(in the rows, 128 means zero)
One turn moves each row of this set onto another row. After a few examples, where does it send each row asked below?
bom: [119 121  44 136 131 148 145 138 128 148 120 118  97 131 120]
vezer: [158 112  90 130 133 150 135 138 110 111 117 113  68 159 108]
tiz: [124 115 150 117 161  80 143 155 124 105 144 129 123 104 152]
nit: [114 130 138 145 135 123 127 130 123  86 141 145 183 126 166]
vam: [131 153 158 117 159 103 133 174 133 118 105 102 143 143 141]
duvub: [143 118  69 136 114 170 132 100 126  98 134 132  91 144 128]
Zimiz: [122 116  44 139 137 153 150 146 121 142 116 119 104 140 127]
satav: [126 128  88 135 132 188 147 121 120 100 124 145  74 145 128]
Sagi: [137 116 192 136 123 154 116 138 129 144 122 140 137 145 125]
vuras: [134  88 171 145 133 155 137 135 127 117 143 137 150 156 160]
mav: [ 95 174 142 119 133 141 138 133 157 107 119 141 152 105 160]
vifir: [141 160 130 112 115  89 104 124 153 130 121  98 154 111 132]
papu: [144  89 151 120 107 116 121  99 149 137 166 127 124 109 138]
Sem: [113 139 132 102 154  91 156 148 154 108 142 114 120  99 167]
Geles: [118 135  57 140 131 164 140 144 123 151 103 125 101 138 116]
Zirov: [137 123  90 120 132 158 145 130 121 116 122 130  51 132 112]
pog: [116 129  51 134 126 154 136 137 129 154 107 123  98 127 116]
Dib: [130 142 114 133 131 113 135 127 145  90 139 111 182 142 177]
Gadak: [140 135 135 129 114  84  97 113 135 113 141 121 164 106 136]
meb: [ 98 153 159 119 139 122 127 135 140 107 134 159 138  85 147]
tepak: [116 126  54 142 140 163 145 148 117 145 107 120 110 148 123]
sakog: [157 132  86 136 110 165 115 113 118 116 111 121  87 153 100]
kup: [146  71 156 128 137 116 145 131 133 122 165 123 123 134 156]
gomu: [140 145 170 130 142 100 108 159 114 121 112 123 153 128 124]
nud: [121 120 179 123 111 149 117 113 152 149 141 150 115 104 128]

meb turns into Gadak
Dib turns into vam
kup turns into vuras
Now these:
pog turns into bom
Zirov turns into duvub

One turn moves each row of this set onto another row. After a few examples, where does it send each row asked below?
sevok: [117 116 115  60 141  95  91 152 134 140 100 123 131]
Gizi: [126 129 132  86 175 112 128 124 175 133 149  72  96]
Fuv: [146 145 111  92 120 115 121 148 101 116 172 120 165]
zofa: [157 150 164  91 100  94 136 144 169 106 144  90 133]
kamud: [122 185 153 151 166 131  87 131 147  91 151 101 119]
Zati: [102 137 175  86 146  79  94 163 130 118 136 146 156]
lezo: [131 151 135  98 164  93 112 113 179 142 167  72 121]
favoz: [ 79 120 143  95 162 111  86 101 169 123 103 106 128]
kufu: [119 168 114 107 178 161  99 135 118 120 113 141 119]
dola: [124 105 129  55 155 126  86 126 139 131 110 112 163]
Gurav: [123 136 178 101  90 133 133 138 167  98 151 107 144]
vevu: [115 190 123 119 165 144  89 155 128 139 120 141 125]
Kiv: [121 160  94 113 167 157  83 156 122 142 127 121 133]
zake: [130 141 172 103  93  97 135 141 156  86 132  87 136]
lik: [108 143 118  88 159 133  80  94 102 132 158  94 139]
reg: [141 152 110  85 127 135 150 147 102 122 140 126 159]
Fopug: [150 144  94 104 141 114 135 155 107 126 137 107 169]
zutef: [115 107 157 132 160  98 116 183 160 108 119 108 125]
Resiz: [124 120 139 121 136  97 129 180 184 132 114 105 126]
nema: [113 157 137  74 161 142  68  91 113 126 142 107 132]
Vedof: [112 171 122 115  99 149 129 136 169 101 135  77 113]
Pibil: [115 147 177 103 182 105  79 110 167 128 105  97 130]
ruto: [138 170 138 136 163 105 101 106 144  85 166 111 115]
sugiz: [106 118 127  50 132 106  98 131 129 153 109 117 145]
deka: [124 148 141 120  97 153 112 156 112  85 117 127 140]
Mone: [135 157 133 145 129 171 124 143 158 127 130  78 121]
lefi: [ 98 141 164  84 170 112  76 121 169 133  99  86 113]
foro: [132 180 152 121 166 138 112 111 147  83 163 103  98]
zarep: [105 121 167 107 148 107 142 182 164 112 110 100 118]
nas: [147 153 129 127 119 163 121 131 158 100 132  67 112]
Rina: [102 137 173  68 150  85 128 145 114 113 138 126 162]
Lapet: [111 152 180  77 148  88 111 161 120 130 165 116 161]
gisa: [133 169 150  97 105 163 105 172 134  82 122 109 143]
Duno: [108 158 150 116 100 133 103 168 106  84 140 131 127]
dud: [106 160 119  66 166 118  68 100 126 101 125  88 138]
Soram: [130 136 126  95 157 113 118 138 181 158 166  91  96]

Rina turns into reg
Fopug turns into vevu
Kiv turns into kamud
Now these:
lik turns into Mone
sugiz turns into deka
Vedof turns into favoz

One turn moves each row of this set onto another row. After a few examples, where does it send each row asked below?
bab: [138 161 143 162 117 121 140 120 102 158 126 124  92 147 156 137  72 115
 120 122 117 147  96 105 136 140 130 119 132 140 152 176 135 168 103 138
 113 142 128 130 141 154 147 115 141 106  67]
gipo: [128  77 132 101 122  99 156 136 120 125 106 129 138 146 133 121  88 173
 141 116 135 131 171 130 137 120 135 105 168 116  76  89 126 130 125 111
 124 117  99 134 140 126 193 119 128 104 115]
foma: [110 157 132 146 141 136 115 136 113 107 146 150 116  72 110  85 137 136
 123 100 148 127 126 139 148  69 102 130 169 133  97 126 140 121  98 170
 159 126 141 134 153 127 133 104 121 158 120]
zot: [126 175 108 131 108 124 143 115 141 121 153 103 155 120 158 164 136 135
 146 132 150 112 147 134 142 125 143 110 133 135 177 164 140 142 154 126
  98 133 125  93 150 136  88 109  55  93 128]
Vuzug: [131 153 126 134 155 114 127 125 108 116 190 116 118  91 128 134 164 123
 129 104 166 116 114 121 135  79 132 145 162 124  61 140 134 125 116 126
 124 122 110 118 128 139 136 139 118 177 118]
kugev: [121  62 117 124 119 130 151 113 119 112 114 139 158 143 133 144  96 162
 134 152 155 109 149 134 140 131 147 137 146 110  90 105 146 122 161  77
 121  97 128 117 136 130 173 134 138 112 114]
Sobo: [136  81 134 146 151 141 109 134 127 127 206 133 130 125 134 141 161 107
 121 124 149 155 208 122 120 123 120 133 164 100 117 124 124 125 101 122
 116 126 101 116 133 128 170 125 107 105 128]
rul: [123 192 122 122 118 124 143 110 156  87 137 100 148 124 141 147 120 141
 175 126 128 117 152 128 161 116 140 108 145 112 161 155 131 158 122 148
  86 167 132 110 135 133 113  95  75  97 148]
let: [121 156 120 170 127 128 120 140 119 132  89 110  96 146 149 132  84 132
 128 107 112 168  87 113 130 149 128 117 105 132 162 180 121 141  92 133
 115 161 147 153 142 142 154 115 144 104 103]
sited: [110 138 148  87 170 150 154  85 122 154 105 138 107 140 128 164 145 123
 125 135 163 124 101 159 127 111 106 101 158 129 176 115 118 100 122 133
 140  96 103 157 133 143 109 132 147 110 143]
nulim: [110  53 124 150 129 153 108 147 115 107 170 125 138  97 104 125 158 116
 101 147 142 149 198 127 110 123 126 144 145 102 149 161 130  94 124 116
 141 106 131 118 145 136 147 130 127 117 139]
suvaf: [113 137 146 147 125 121 125 111 103 160 162 111  88 168 152 132  79 104
 139 121 116 144  85 118 148 146 136 133 109 138 166 179 129 146 141 123
 120 124 113 106 120 149 141 138 148 111  87]
zit: [149 143 133 117 182 114 115 125 134 164  75 114 113 139 139 115 124 114
 149 130 169  50 112 127 121 128 127  82 134  84 130 131 125 122 110 135
 122 125 129 153 135 132 124 129 160 142 145]
Zodag: [112  84 120 161 127 139  94 136 110  98 150 118 142  61 113 111 137 112
 110 159 107 134 181  90 113 108 113 125 146 109 135 124 132 103 101 128
 139 140 167 124 142 106 140 149 150 140 148]
nolab: [153 127 115 104 110  87 138 151 114 121 111 101 134 131 127 168 128 172
 141 128  92 147 146 105 120 135 127 187 139 130 157 112  95 145 114 170
 146 153  71 143 129 140 113 123 117 126 123]
pibi: [140 111 129 158 148 132  94 126 123 117 186 123 132  93 141 129 139 104
 128 135 118 138 193  87 121 110 107 114 162 108 102  92 126 134  79 134
 115 161 135 123 131 100 165 147 131 128 140]
Sesu: [105 130 137  83 175 107 130 107 114 164  77 102  92 124 148 135 132 126
 139 137 166  90 121 151 117 114 115  99 133 117 146 138 107  80 118 139
 146 121 129 152 150 131  97 137 154 133 138]
vil: [124 131 141 159 151 154 118 136 154 116 119 159 137  77 108  66 165 117
 126 103 155 153 119 141 123 118 107 148 139 119 123 147 115  89 116 147
 147 103 137 119 126  87 125  85 126 120 139]
Selot: [111 160 128 124  98 115 131 134 133 122 137 106 159  93 141 127 138 133
 157 120 121 101 134 122 119 149 132  83 113 148 189 173 116 122 159 135
 119 126 118  78 139 128  84 136  74 106 141]
Sized: [154 152 143 124 183 154 134 105 144 155 103 152 130 153 116 143 139 115
 139 129 163  83  93 133 130 125 117  87 160  97 160 111 136 145 113 129
 115 101 103 159 116 141 134 125 151 117 148]
Pimag: [107 172 140 118 108 112 128 131 148  85 120 100 150  96 122 112 122 140
 189 114  99 106 140 115 136 142 131  84 126 124 173 163 105 143 129 158
 105 162 123  94 122 124 111 121  94 112 161]
baget: [144 125 133 146 165 131 129 127 147 126 163 125 139  94 125 118 191 104
 133 109 173 140 107 124 110 128 134 163 133 113  87 164 108  96 136 104
 113 100 108 104 100  99 130 120 123 140 137]
dil: [114 104 125 111 132 104 124 137 116 124  97 130 154 114 151 100  95 163
 127 117 108 147 146 123 110 128 108  90 141 142 100  60 112 115 120 114
 125 104 115 141 130  88 183 153 127  90 128]
mefer: [106  89 111 133 126 135 121 112 117 110 102 140 172 111 151 124 104 151
 117 154 130 126 123 129 114 138 123 124 121 135 113  75 131 108 156  79
 122  82 141 126 129  92 164 167 143  97 125]
niful: [ 97 134 123 154 132 128 103 133 118 137 127 102  92 167 145 127  93 121
 147 106 112 168  77 125 142 153 133 128  83 131 176 187 113 119 132 116
 122 140 131 131 123 133 149 136 151 109 123]
lodo: [117 130 126 171 119 124  92 130 156 149 137 131 167 138 127 138 117 148
 149 123 120  71 147 120 138 160 130 196  84 126 166  86 135 136 140 159
 110 122 140 125 131 137 109 138 124 110 107]
tik: [139 114 131 143  97  92 138 125 136 150  97 111 129 133 136 158 130 141
 153 131 126  95 169 101 145 158 146 220 124 115 138 114 119 134 138 150
 138 163 118 111 128 143 105 114 126 116 118]
Vufig: [130 139 107 137 133 120  93 155 138 122 151 121 170 134 115 150 118 177
 138 118  86 124 124 126 110 138 111 164  99 141 187  82 109 144 120 177
 117 115  94 158 133 135 119 145 112 120 113]

nulim turns into Sobo
Pimag turns into Selot
sited turns into Sized
Now these:
Vuzug turns into foma
bab turns into let
mefer turns into kugev
lodo turns into tik

